In the data rows, the value 500 means zero.
Here are some points:
c(666, 523, 489, 457, 609, 539, 431, 532, 360, 426, 494, 430)
c(565, 459, 500, 446, 446, 664, 590, 375, 714, 562, 496, 335)
c(519, 402, 501, 476, 547, 435, 423, 544, 394, 516, 528, 506)
c(445, 526, 492, 502, 525, 455, 467, 488, 495, 540, 515, 551)
c(830, 295, 563, 426, 548, 581, 419, 646, 305, 385, 575, 276)
c(693, 338, 532, 419, 623, 502, 286, 647, 233, 413, 568, 395)
c(446, 630, 471, 589, 496, 374, 618, 479, 465, 556, 381, 640)
c(509, 576, 496, 530, 503, 457, 530, 528, 456, 475, 473, 502)
c(306, 440, 545, 628, 530, 279, 475, 635, 304, 526, 460, 769)
c(445, 120, 588, 404, 259, 562, 562, 517, 811, 601, 589, 319)
c(490, 557, 488, 483, 453, 587, 620, 411, 686, 509, 483, 450)
c(211, 999, 297, 615, 577, 467, 748, 194, 706, 477, 279, 792)
c(071, 345, 581, 735, 502, 000, 418, 773, 151, 553, 458, 999)
c(430, 282, 544, 526, 348, 570, 557, 460, 700, 608, 545, 404)
c(523, 440, 502, 493, 533, 480, 451, 508, 425, 548, 508, 501)
c(649, 418, 511, 430, 491, 610, 498, 497, 509, 496, 516, 341)
c(727, 366, 521, 393, 492, 647, 459, 499, 503, 437, 532, 284)
c(380, 564, 486, 501, 475, 517, 552, 415, 653, 560, 499, 535)
c(520, 578, 485, 506, 513, 557, 525, 443, 542, 503, 486, 474)
c(562, 417, 511, 425, 519, 575, 423, 524, 468, 462, 568, 411)
c(672, 445, 489, 426, 442, 675, 520, 460, 647, 485, 492, 331)
c(613, 374, 507, 489, 615, 404, 299, 697, 159, 368, 606, 537)
c(426, 297, 573, 660, 404, 422, 498, 531, 517, 559, 587, 470)
c(357, 811, 434, 579, 538, 487, 618, 369, 615, 505, 400, 635)
c(770, 000, 605, 347, 525, 384, 158, 947, 002, 325, 682, 341)
c(443, 424, 489, 430, 508, 576, 447, 436, 583, 567, 612, 431)
c(524, 333, 514, 511, 502, 502, 436, 561, 444, 502, 558, 460)
c(402, 555, 485, 528, 484, 499, 531, 435, 586, 551, 511, 545)
c(282, 848, 483, 665, 380, 497, 818, 254, 821, 664, 322, 674)
c(670, 285, 554, 468, 564, 327, 296, 784, 117, 344, 569, 479)
c(793, 333, 537, 413, 536, 613, 417, 615, 349, 410, 542, 288)
c(506, 122, 602, 465, 440, 379, 386, 673, 404, 541, 581, 486)
c(322, 467, 538, 522, 439, 419, 539, 496, 603, 544, 545, 556)
c(527, 618, 484, 494, 492, 587, 560, 421, 589, 504, 468, 482)
c(665, 203, 498, 294, 534, 653, 306, 544, 469, 475, 689, 227)
c(499, 683, 464, 521, 563, 511, 535, 437, 469, 478, 450, 557)
c(542, 511, 508, 456, 417, 627, 600, 407, 701, 562, 465, 380)
c(621, 534, 494, 553, 502, 500, 555, 544, 397, 526, 411, 475)
c(495, 999, 307, 588, 776, 663, 443, 258, 527, 288, 385, 687)
c(417, 490, 501, 503, 534, 425, 453, 551, 442, 484, 531, 546)
c(650, 534, 491, 538, 592, 472, 415, 576, 250, 410, 475, 497)
c(736, 363, 525, 416, 504, 627, 422, 581, 449, 422, 552, 324)
c(398, 494, 495, 495, 515, 502, 506, 455, 567, 526, 521, 523)
c(303, 725, 503, 614, 439, 360, 704, 429, 612, 547, 380, 660)
c(850, 344, 442, 410, 605, 622, 361, 599, 266, 406, 555, 269)
c(685, 642, 459, 483, 641, 544, 418, 529, 317, 385, 453, 498)
c(517, 543, 483, 579, 534, 330, 499, 615, 285, 415, 420, 659)
c(489, 099, 604, 447, 348, 466, 431, 652, 473, 567, 599, 354)
c(209, 619, 477, 537, 457, 407, 600, 463, 642, 570, 458, 673)
16 more points follow, each with its number after it:
c(311, 427, 555, 580, 403, 318, 539, 564, 480, 565, 484, 660) 0
c(369, 682, 487, 568, 463, 441, 606, 466, 542, 501, 423, 600) 1
c(298, 698, 457, 532, 568, 391, 548, 399, 487, 572, 435, 732) 2
c(430, 534, 456, 506, 515, 476, 465, 489, 532, 543, 522, 527) 3
c(451, 498, 508, 548, 511, 400, 454, 576, 404, 496, 500, 604) 4
c(624, 470, 526, 486, 483, 510, 477, 540, 427, 456, 497, 427) 5
c(397, 210, 601, 474, 235, 427, 592, 573, 686, 663, 545, 424) 6
c(826, 413, 508, 413, 581, 653, 416, 537, 387, 446, 538, 273) 7
c(646, 448, 497, 460, 517, 596, 482, 508, 453, 470, 507, 396) 8
c(370, 665, 499, 553, 405, 440, 648, 427, 633, 539, 418, 590) 9
c(391, 825, 455, 591, 496, 472, 666, 329, 662, 529, 330, 675) 10
c(552, 556, 515, 567, 598, 443, 473, 516, 336, 464, 437, 602) 11
c(695, 354, 557, 447, 510, 580, 438, 570, 394, 455, 545, 334) 12
c(486, 411, 540, 442, 509, 584, 436, 480, 549, 520, 567, 421) 13
c(245, 352, 579, 592, 384, 239, 574, 583, 516, 609, 488, 694) 14
c(515, 423, 498, 497, 533, 466, 457, 537, 443, 505, 516, 513) 15
Which of these numbered points is nearest to each point below by angle, seen from the average point of the first points? Its number follows each.
c(456, 461, 528, 584, 511, 267, 418, 692, 261, 510, 481, 689) > 4
c(534, 620, 483, 569, 573, 460, 522, 487, 369, 501, 413, 601) > 11
c(363, 426, 525, 531, 419, 431, 486, 522, 583, 537, 541, 526) > 14
c(817, 491, 477, 487, 624, 589, 397, 501, 332, 426, 478, 422) > 7
c(598, 461, 506, 455, 492, 578, 494, 529, 513, 432, 515, 406) > 8
c(174, 395, 511, 754, 492, 063, 403, 763, 241, 525, 488, 938) > 4
c(650, 465, 548, 495, 480, 525, 499, 583, 417, 440, 425, 430) > 5
c(366, 618, 458, 544, 565, 424, 525, 448, 523, 540, 462, 629) > 2
c(237, 606, 451, 517, 372, 451, 659, 389, 782, 576, 496, 596) > 9
c(446, 394, 512, 442, 531, 465, 350, 524, 390, 488, 578, 502) > 15
c(365, 594, 484, 534, 548, 428, 497, 514, 465, 469, 489, 618) > 2
c(466, 392, 483, 435, 546, 574, 429, 461, 593, 581, 588, 423) > 13
c(389, 642, 477, 616, 367, 446, 657, 423, 621, 548, 415, 578) > 9
c(549, 421, 517, 484, 569, 471, 395, 509, 421, 590, 516, 489) > 15
c(279, 408, 556, 596, 391, 307, 545, 594, 479, 591, 494, 640) > 0
c(487, 377, 515, 405, 568, 583, 392, 480, 503, 530, 600, 372) > 13
c(468, 527, 484, 508, 556, 433, 403, 540, 399, 480, 545, 569) > 4
c(422, 616, 494, 557, 475, 436, 561, 515, 515, 471, 454, 611) > 1
c(557, 402, 492, 432, 497, 593, 467, 472, 566, 519, 539, 394) > 13
c(511, 153, 573, 527, 461, 408, 403, 647, 344, 529, 560, 501) > 15
c(627, 270, 539, 419, 538, 506, 365, 632, 354, 487, 548, 422) > 12
c(575, 506, 498, 470, 509, 535, 501, 511, 488, 491, 494, 444) > 8
c(471, 407, 519, 474, 417, 468, 503, 552, 556, 511, 540, 453) > 6
c(582, 314, 524, 383, 504, 643, 413, 514, 527, 472, 617, 307) > 13
c(431, 515, 491, 488, 502, 512, 448, 517, 514, 462, 560, 514) > 3
c(371, 458, 487, 486, 495, 597, 490, 411, 686, 525, 582, 473) > 13
c(613, 473, 484, 465, 457, 577, 550, 453, 564, 487, 461, 417) > 8
c(365, 686, 493, 606, 474, 404, 617, 489, 558, 502, 419, 618) > 1
c(674, 357, 501, 356, 351, 761, 598, 377, 786, 551, 541, 248) > 13
c(757, 405, 536, 445, 556, 589, 407, 582, 348, 422, 515, 357) > 7
c(430, 346, 538, 492, 385, 501, 543, 515, 633, 580, 538, 446) > 6
c(349, 555, 472, 557, 506, 452, 515, 427, 554, 632, 469, 575) > 3
c(663, 625, 439, 470, 654, 632, 407, 466, 376, 387, 511, 471) > 7
c(416, 467, 495, 479, 572, 501, 435, 492, 574, 502, 548, 479) > 3
c(568, 689, 489, 622, 523, 334, 548, 587, 318, 456, 287, 684) > 11
c(550, 518, 520, 521, 510, 473, 504, 507, 454, 501, 468, 474) > 11
c(698, 292, 489, 356, 542, 750, 404, 425, 631, 559, 622, 216) > 13
c(614, 320, 520, 419, 532, 566, 340, 649, 382, 424, 609, 379) > 12
c(555, 308, 575, 514, 570, 389, 353, 693, 185, 431, 540, 524) > 15
